In the rows, zero is written as 128.
Each named move below is a turn or a mirror, shown by a few rows before and after it. Which moves, in which order, take the first row of each later pair to the second? The first pair is answered.
q_250:
[142 134 130 133 136 103 111 153 147 153 156  76 114 141]  ->  [169 114 134 126 128 116 110 163 133 148 166  89 121 121]
[139  96 165 141 133 126 151 127 102 148 119 181 138 136]  ->  [ 96 133 152 153 144 105 147 103 123 149 109 152 133 169]
[153  82 121 155 150 138  95 184  91 149 135 160 122 144]  ->  [ 94 120 104 171 156 112  83 152 120 152 129 125 111 186]
q_536:
[ 94 165  90 147 137 106 137 103 120 131 128 132 172 105]  ->  [ 99 174  93 160 132 109 113 102 129 140 108 123 153 122]
[113 147 137 113 147 167 172 121 121 109 146 147 152  89]  ->  [139 175 147 142 139 165 142  75 135 138 127 143 142 100]
[163 150 136 167 137 137  86 124 120 135  96 154 123 114]  ->  [151 134 128 161 135 138  81 172 109 114  92 149 115 124]
[ 89 153 112 168 145 128 107 101 141 124  86 144 114 159]  ->  [ 74 129 103 148 146 131 113 146 124  97  89 146 109 154]
q_933:
[145 114 135 110 105 101 103 151 145 163 155  86 124 168]  ->  [122 148 123  93 114  95 144 118 156 126 163  68 121 144]
[162 118 138 146 120 150 125 108 121 131 126 156 132 102]  ->  [172 126 136 143 114 142 116 111 126 128 123 144 129 105]
[160 142 139  96  97 131  96  83 136 161 122 104  75 135]  ->  [112 155 113  88 121 135 157  56 132 128 143 107 107 103]
[105 111  88 135 128  99 131 149 115 129 122  92 182 128]  ->  [122 109  95 138 119 100 103 160 116 144 114  93 175 141]
q_324:
[111 110 132 174 163 136 154 103  94 148 144 184 205 117]  ->  [ 95  96 129 161 156 130 158 123 101 160 159 165 219 140]
[102  99 112 104 135 123 172 149 123 129 179 117 176 124]  ->  [157 112 132 105 135 157 169 117 111 121 166 144 170  78]
[156 119 132 133 118  98 126 115 150 173 157 117 173 169]  ->  [182 144 138 153 135 125 129  76 141 143 129 154 154 127]
Pairs:
Between the rows of a pair lie 2 to 4 moves.
[144 118 144 136  93 113  83 142 156 193 146  93 121 182]  ->  [ 65 156 102 108 129 113 177 119 147 105 168  81 136 126]
q_933 q_536 q_933
[144 127 128 137 114 100  98 122 152 182 144  91 149 141]  ->  [153 116 125 118 128 121 151 116 127 157 166 120 180  85]
q_933 q_933 q_250
[ 86 106 144 131 107  95  97 169 147 126 112 122  99 183]  ->  [ 49  94 129 137 135 108 150 155 132 115 130 148 137 158]
q_933 q_933 q_933
[192 154 143  90  66 139  61 131 145 150 116  99  77 122]  ->  [ 80 194  99  71 109 108 154  94 154 116 159  63 116 111]
q_250 q_933 q_324
[172 129 103 129 131 137 142 104  99  73 122 136 156  76]  ->  [173 101 106 117 109 109  84 171 113  87 102 115 123 136]
q_324 q_250 q_933 q_933
[167 102 115 143 142 145 153  91 161 137 132 200 177 100]  ->  [111  91 100 130 131 104 149 121 182 166 156 150 187 166]
q_324 q_324 q_250
[250 159 152 122 117 174 132  71 109  84 105 139 103  62]  ->  [ 94  74 111 111 113  82 126 183 135 195 169  64 182 221]
q_324 q_933 q_324 q_250
[ 96 108 117 140 125 119 156 135 100 132 146 139 165 122]  ->  [ 96 152 116 138 109  97 122 107 132 146 136  88 132 156]
q_324 q_933 q_250 q_933
[193 125 145 126 133 152 131 121 115 107 116 163 130  71]  ->  [151  97 142 120 103 107  76 186 133 144 111 120 107 164]
q_324 q_933 q_933 q_324
[115  83 122 110 125 135 142 178 119 109 137 143 157 141]  ->  [ 81 126 111 143 147 127 149 139 129  84 102 149 135 143]
q_324 q_324 q_250
[ 98 118 148 111 144 127 151 165 107  95 163 128 150 106]  ->  [108 174 154 142 144 117 143  86 129 131 157 115 150 108]
q_324 q_536 q_250
